Each named move below is a turn or a mirror, shown by a few rows before and after it. Which moves, in which order, take the first row of each later pair to the second? The first pair is answered.
move pasem:
[  3.8 -27.8  -2.8 -10.2  -1.1  17.3   0.9  -1.1 -24.2 -24.9 -18.8 -10.2
  15.5  10.0]  ->  [ 27.0  -7.2 -10.5  -2.1  13.0   5.9   5.1  -9.3 -35.5   4.9 -13.1  -9.3
  21.2   5.5]
[ -4.8 -20.8   2.9  -4.5  -9.9  19.8 -24.2   4.4   7.2 -27.2 -16.8  -2.7
   2.3   5.4]  ->  [ 30.5  12.4  -9.3   9.4  13.4   3.0 -18.9  -7.2 -11.3  19.6  -8.7  -3.0
  12.1  -4.5]
[ -7.5  23.5  13.0  13.7  12.1  26.1   8.7  -5.6  41.1 -28.4   9.6  -4.9
  15.6   3.1]  ->  [  7.7  38.3   7.5  20.4  21.9  17.0  11.7 -11.3  32.7  -7.4  12.9  -7.0
  21.1  -0.2]
[  3.9 -10.6   2.2  17.7 -16.9  10.0  -7.5  -8.9   6.0  -9.1  -8.6  -4.9
   2.0  -4.8]  ->  [ 14.4  -0.9  -2.2  21.4 -10.4   5.2  -5.5 -13.9   0.4   4.9  -8.0  -4.6
   5.3  -8.0]
move lonu:
[ -2.3  -8.9  -0.7  17.4 -10.4  13.0  -4.4  14.7 -12.9 -18.5   0.7  -4.2
  15.2   3.3]  ->  [ 11.6  -0.2  -9.8  16.8  -0.4   1.3  -3.2  10.3 -24.8   0.5   8.0  -9.7
  14.2  -2.5]
[  2.7  16.8  -4.9  15.1  21.1  37.2   0.3   5.2 -24.7 -19.3 -19.6   4.4
  26.7   7.3]  ->  [ 15.7  30.6 -15.0   9.9  33.5  11.6   7.6  -1.2 -31.6   8.5 -10.6   1.7
  18.5  -1.2]
[ -4.7  -7.9   2.3 -10.9   4.0 -13.6   1.4 -12.6  -3.4   8.0   4.6 -19.1
  -4.6  -5.0]  ->  [-11.1 -10.2   7.1 -13.7  -1.9 -12.3   3.0 -10.6   5.3   0.4   2.0 -14.2
  -5.6  -3.7]
[ 39.7  -0.9 -20.4  27.5  21.8  13.3 -24.7  18.3 -36.5  17.9   9.8 -33.8
   9.9  -8.6]  ->  [ 33.5  20.0 -19.0   6.9  20.2 -35.0   4.0   8.4 -11.5  46.5  18.6 -24.2
 -16.4 -20.0]
move Mal:
[-3.4  6.9  2.1 10.6  1.9  8.5 16.9 -7.3  4.3  1.9 -0.8  9.6  2.6 -4.0]  ->  [ 1.2  6.4 -5.1  4.7  6.0 -9.4 10.3 -7.8 -6.3 14.3  4.3  1.2 -4.9 -9.6]
[  7.3 -19.3 -10.6  20.6  -5.9  -7.0   2.1 -14.2  -8.2   9.4  -3.6  10.3
  -5.9   7.6]  ->  [  4.1 -17.4  -7.4  22.1  -6.4   0.6   4.5 -16.1  -2.9   3.8  -6.3  13.3
  -3.6  10.2]
[ -2.9 -42.1  -3.5  -3.6  -1.3  12.8 -35.3   7.3 -13.4   1.8   1.1 -29.6
  15.2  19.5]  ->  [ -4.9 -42.1  -0.3  -0.6  -3.2  20.0 -34.1   6.9  -7.7  -4.8  -2.2 -24.6
  20.5  22.0]
[ -6.0  12.8  -0.3  -6.1 -15.7 -35.1 -40.4   6.0  -5.4  14.0  14.2   6.2
 -10.9   7.6]  ->  [-14.0  13.6  16.5   8.5 -23.9   6.0 -29.9   6.8  19.9 -15.8   3.3  26.0
   2.9  20.9]
move rodaz:
[  4.5 -28.1 -25.9  -7.9  12.7  10.5 -25.9  -0.3 -29.5  -4.3  18.9 -29.3
  10.4 -19.0]  ->  [ -4.6   6.9   6.1  -9.4  -6.4 -45.5 -27.1  -8.7   6.7  35.5  -4.7  -5.6
  -0.4 -21.0]
[ -6.1  -7.8  15.1  14.2 -16.1  27.5  68.8   2.9  36.7 -25.3  13.8  19.4
 -19.0 -16.0]  ->  [-17.9 -32.4   4.0  -4.0 -19.2  15.9  59.5   9.4  24.8 -36.2  22.0   0.2
 -33.1 -18.7]
[-26.8   1.6   3.2  -3.5   3.5   0.9  -0.1 -18.2  13.1 -38.6 -19.9  34.1
 -54.3  21.6]  ->  [-15.8   9.8   4.6   6.4   7.4  19.2   6.0 -20.4  15.4 -39.6 -20.7  41.6
 -43.0  25.4]
[ -9.0  -0.1 -33.0  -4.4   9.9 -15.1  23.5  13.9 -26.1  16.7  22.8  -3.2
 -19.4  -3.1]  ->  [ -4.3  23.2 -17.6   6.2   6.1 -25.2  27.5   7.0  -8.3  34.8  11.3  13.7
 -15.2  -1.9]
Then:
Between the rows of a pair lie two moves.
[ 26.6  39.8  10.9  25.2   7.4 -12.4 -11.9  -8.9  -6.5  42.5  -6.2  13.5
  12.1   0.0]  ->  [ 21.6  -3.7 -15.2  22.3  16.5  48.9  -9.6   4.1 -29.9 -12.8  13.1  -6.7
  20.0   6.5]	rodaz, Mal
[-39.5   2.4  24.6 -13.9 -20.8 -35.7   8.8   4.4  25.0 -35.3  -1.8  11.2
 -24.3  -4.6]  ->  [-25.5  29.5  31.5  -0.4 -14.5 -39.6  19.1  -1.9  33.3 -12.8  -6.3  24.3
 -15.8  -5.2]	pasem, lonu
[  4.7   5.0  27.3   9.5 -22.9 -20.4 -36.2   3.7  14.6  32.8 -24.3   3.8
   3.9   3.4]  ->  [  6.6   1.8  28.5  17.8 -22.9   0.4 -38.6   4.5  12.9  22.8 -26.8   6.0
  15.6   8.1]	Mal, lonu
[17.3 -0.4 30.2 -3.7 -1.7 -4.4  6.5 10.9 18.4  9.4 -3.3 -4.8  2.0 -8.1]  ->  [ 18.7  -4.7  23.5  -6.3  -0.8 -12.4  -3.0  12.2   7.8  14.3  -1.2 -14.7
  -0.7 -10.4]	lonu, Mal
[ 22.3  21.6  -0.3  10.7  13.4  -3.5  17.7 -15.2  -3.7  15.7   5.7   6.2
  -2.5  -6.0]  ->  [  0.6 -14.7   1.9   7.4  -1.8  30.1  -2.1  -0.6  -9.6 -30.0   0.4  -2.5
   3.0   4.4]	pasem, lonu
[-40.3 -26.1   0.6 -32.0  -5.7   1.1  32.8   6.6  15.7 -41.3  11.9  -3.3
 -26.4  -1.3]  ->  [-16.5  -1.1   5.6  -1.2   6.5  45.2  48.8  -0.1  23.5 -40.3   7.5  17.2
   2.2   5.0]	rodaz, rodaz
[  0.7 -31.0  -6.4  -5.5  10.6 -38.6 -26.5   1.7 -11.5  12.3  22.9 -16.8
  -7.5 -11.6]  ->  [-17.4 -38.3  15.4   8.9  -6.0  17.0 -13.6   8.3  24.4 -33.7   7.2   9.6
   8.5   5.4]	pasem, Mal
[ -6.6   3.2  16.0  18.3 -20.8  19.1 -40.0  -8.9 -43.8 -18.5  -4.7 -15.0
 -11.0  24.0]  ->  [ -5.1  18.6  24.3  15.6 -24.2 -12.4 -43.4 -13.8 -36.9   5.9 -11.4 -10.4
 -17.9  20.2]	rodaz, lonu
[-12.4   4.9   9.1  -7.6  -9.0 -44.5  -0.3   1.1  13.4  11.9  -3.8  11.1
 -23.2  -5.2]  ->  [18.9 23.4  0.9 25.1 13.1 17.8 21.3 -5.3  7.3  4.7  2.9 26.1 10.6  1.5]	rodaz, lonu
[ -1.1 -11.3   9.5  -6.8 -11.9 -17.8   7.9  -1.0  16.9   7.4  12.5  11.5
  -3.8  14.0]  ->  [  5.9 -22.9   6.2   5.9 -10.4  11.6 -11.4   4.9  -0.2  -7.8   8.4   4.0
  11.7  19.0]	lonu, lonu
[ 26.8 -16.4 -35.7   4.1  19.0  47.9   5.6   9.0 -40.9 -21.8  23.3 -23.5
  14.3   1.7]  ->  [-14.2 -40.0 -27.3 -29.3  -1.3  26.8  21.1  15.7 -10.4 -46.3  25.8 -23.6
 -17.4   1.8]	lonu, pasem
[  8.1   8.4  49.4   6.2 -19.5 -14.5  -6.3   0.6  60.1  -6.8 -23.2  46.7
  -6.1 -20.9]  ->  [ 47.5  24.0  35.5  35.2   1.9   9.3 -27.0  -3.7  20.8  14.3 -21.5  38.4
  24.1 -20.6]	lonu, pasem
[ -3.3  48.9  19.3  21.4   2.1  16.1   8.5 -14.4  41.7   4.1 -28.0  10.8
  36.0  -7.3]  ->  [ 10.5   0.3 -42.5  -5.2  32.2  23.9  -0.1  -4.0 -29.1 -10.4  15.7 -46.9
  22.1 -20.6]	rodaz, lonu
[  2.3  -9.4  10.0  25.0  -0.5  12.3 -41.7   1.9 -24.9   2.7 -15.1  -6.5
  16.3  -4.1]  ->  [  2.0  -3.8   8.4  11.4  -1.7 -23.6 -39.6  -0.1 -24.7  22.0 -10.5  -9.9
   3.1 -12.3]	rodaz, lonu
[ -7.3   5.9  -2.9   2.4 -25.2   6.6  25.8  11.0  42.6   3.0 -32.1  28.8
 -18.2  35.8]  ->  [-21.9 -27.1 -20.2 -20.8 -26.4  -4.1  13.5  20.2  23.0 -13.2 -20.7   4.4
 -35.0  31.7]	rodaz, rodaz
[-7.2 35.0 -1.6 22.0 19.2 11.7  3.2 13.3 33.4 32.4 -6.7 33.7  5.3 -9.4]  ->  [ -9.0 -14.9 -43.0   0.7  36.0  29.6  -7.7  26.5 -14.6  -0.5  23.1  -8.9
  -4.5 -12.6]	rodaz, Mal
[ 42.3   8.6 -28.4   8.4  31.9  19.6  29.3   0.7 -19.2   3.8  32.2  -7.3
  11.9  -5.3]  ->  [ 10.9 -29.7 -32.6 -22.1  16.9  -5.9  11.5  12.8 -24.5 -16.0  35.4 -31.1
 -15.4  -6.2]	pasem, Mal
[-13.7 -16.8   0.4  -5.4  -3.0 -20.4 -34.4  21.1 -10.9 -11.5  -8.1 -20.4
   3.7   1.4]  ->  [ -8.6  11.6  24.0  12.3  -9.1 -12.9 -24.0  14.1  17.4  -1.0 -23.3   7.5
  16.8   6.8]	rodaz, pasem
[ 22.3  -9.2 -22.0  -5.2  33.2  -0.3  24.8  -3.3 -24.2   4.7   1.0  19.4
   9.0 -11.2]  ->  [ 10.9  -9.4 -18.2 -16.2  27.4 -14.0  36.1  -3.0 -10.4   3.3   3.9  23.8
  -3.4 -13.7]	lonu, rodaz
[ 20.6   8.3 -10.2  22.2   3.5  17.5 -30.9   1.6 -38.1   3.3   1.9  -2.2
  24.7   7.0]  ->  [ 26.6  17.1 -24.9   6.4  14.0  -6.8 -11.4  -3.5 -41.3  22.3  18.8  -6.2
   8.9  -3.2]	lonu, rodaz
[-38.8  -9.1  19.3  -4.2 -14.5   8.6  -4.3   7.0  26.7 -26.9 -19.4  15.0
 -12.0   4.0]  ->  [ 21.3  19.9  -5.0  28.4  20.7  17.7 -23.1  -2.9 -27.9  16.9  -9.5   1.0
  19.5  -3.9]	lonu, pasem
[ 38.1  16.1  -8.7  24.6  30.2  33.6 -12.1  -4.1 -24.4  18.0  -2.2   0.6
  26.5   8.7]  ->  [  9.4  34.0   9.3  -6.4  13.9 -23.9  31.5 -11.5  29.7  37.7   0.7  23.6
 -12.6   1.2]	lonu, lonu
[ -9.0 -37.1 -44.2 -48.8 -24.8 -14.7   1.9  -8.7   2.4  -0.2  21.1   4.4
 -10.0 -12.6]  ->  [ 22.4 -11.0 -43.0  -9.4  -7.2  46.6  22.0 -16.1   5.3  -4.2  19.2  26.2
  26.2  -5.5]	rodaz, rodaz
[ 12.0   1.3   3.5  10.0  13.7 -20.3 -36.1   0.3 -14.3  13.9 -14.3  -9.2
   6.0  -8.2]  ->  [ -1.1   4.8  23.3  14.8   0.6  -4.2 -32.8   1.5  11.8  -2.5 -28.0   8.4
  12.1   1.0]	pasem, rodaz
